In the data rows, the value 128 means zero.
Here are some numbered points:
[119 181 167 120 142  81 151 140 108 187 132 169] 0
[134 194 108 126 188  92 149 173  60 146  89 109] 1
[161 225 198  31 160  46 176 190 169 176 143  41] 2
[145 110 137 126 142 152 136 120 188  73 226 105] 3
[140 138 112 145 149 142 118 143  91 141 104 129] 4
[128  99 100 176 133 178  38  49 111 144  82 104] 5
[128 132 120 150 152 142  95 147  79 122 112 120] 6
[116 131 127 118 115 102 151 148 139 125 139 123] 7
[135 134 155 105 111  83 163 175 120 112 134 110] 8
[145 150 138 113 110 114 155 137 144 114  96  82] 9
[137 145 138 114 138 119 149 140 137 111 145 112] 10
[111 186 128 109 134  84 169 147 137 162  87  96] 11
[131 126 121 136 129 160  87  87 130 137  95 108] 12
[103  80  94 165 111 143 105 141  87 153 104 174] 13
[ 76 151  96 176 118 138  58  93  70 235  45 121] 14
[122 126 109 109 110 100 154 169 126 125 120 112] 15
[140 160 143 118 114 110 131 165 153  91 147 107] 16
[106 101  90 175 137 188  56  43  68 164  61 169] 17
[121 103 129 127 102 107 127 174 117 116  85 111] 18
[126 137 112  94 121  84 163 182 145 119  81 101] 19
[106  90 129  96 114 154 106  90 178 139 147 173] 20
[119 125 111 106 141 112 163 137 147 108 112  78] 21
[113  93  85 170  90 134 129 128  89 102  51 104] 22
Which three points above are nearest to each new point by angle? Their numbers follow each, nearest first.
[139 127 137 131 139 110 110 140 137  91 142  91] 16 10 3
[116 130 128 126 134 117 118 135 113 142 122 131] 14 1 0
[143 152 133 125 142 136 123 130 122 129 131 144] 0 1 4
[122  96 138 122  67 130 142 139 133 135 130 129] 18 7 15
[127 142 131 137 150 110 161 141 104 122 149 165] 0 1 8
[143 205 116 119 159 115 123 143  89 130  92  75] 1 11 4
[148 136 155 146 135 111 140 140 140 139 121 139] 0 2 8
[105 133 124 120 122 113 179 140 124 158 135 175] 0 7 11
[110 129 101 180 148 122 121 124 109 155 124 120] 14 4 13
[144 165 137  97 122  97 174 142 158  64 148  55] 10 16 9
[136  66 115 151  68 144  81 135  99 109 121  88] 22 18 5
[137 139 144 139 124 105 154 114 119 148 121 169] 0 11 1
[152 217 132 113 158 122 121 130  99 145  78  86] 1 11 2
[141 184 130  93 152  83 181 168 161 123 128  82] 2 10 11
[135 155 133 108 148 126 128 134 137 134 128 120] 2 10 11
[111 124 105 154 116 125 128 116 115  88  69 118] 22 18 17
[136  96 123 134 103 131 135 153 113 102 145 149] 13 18 15
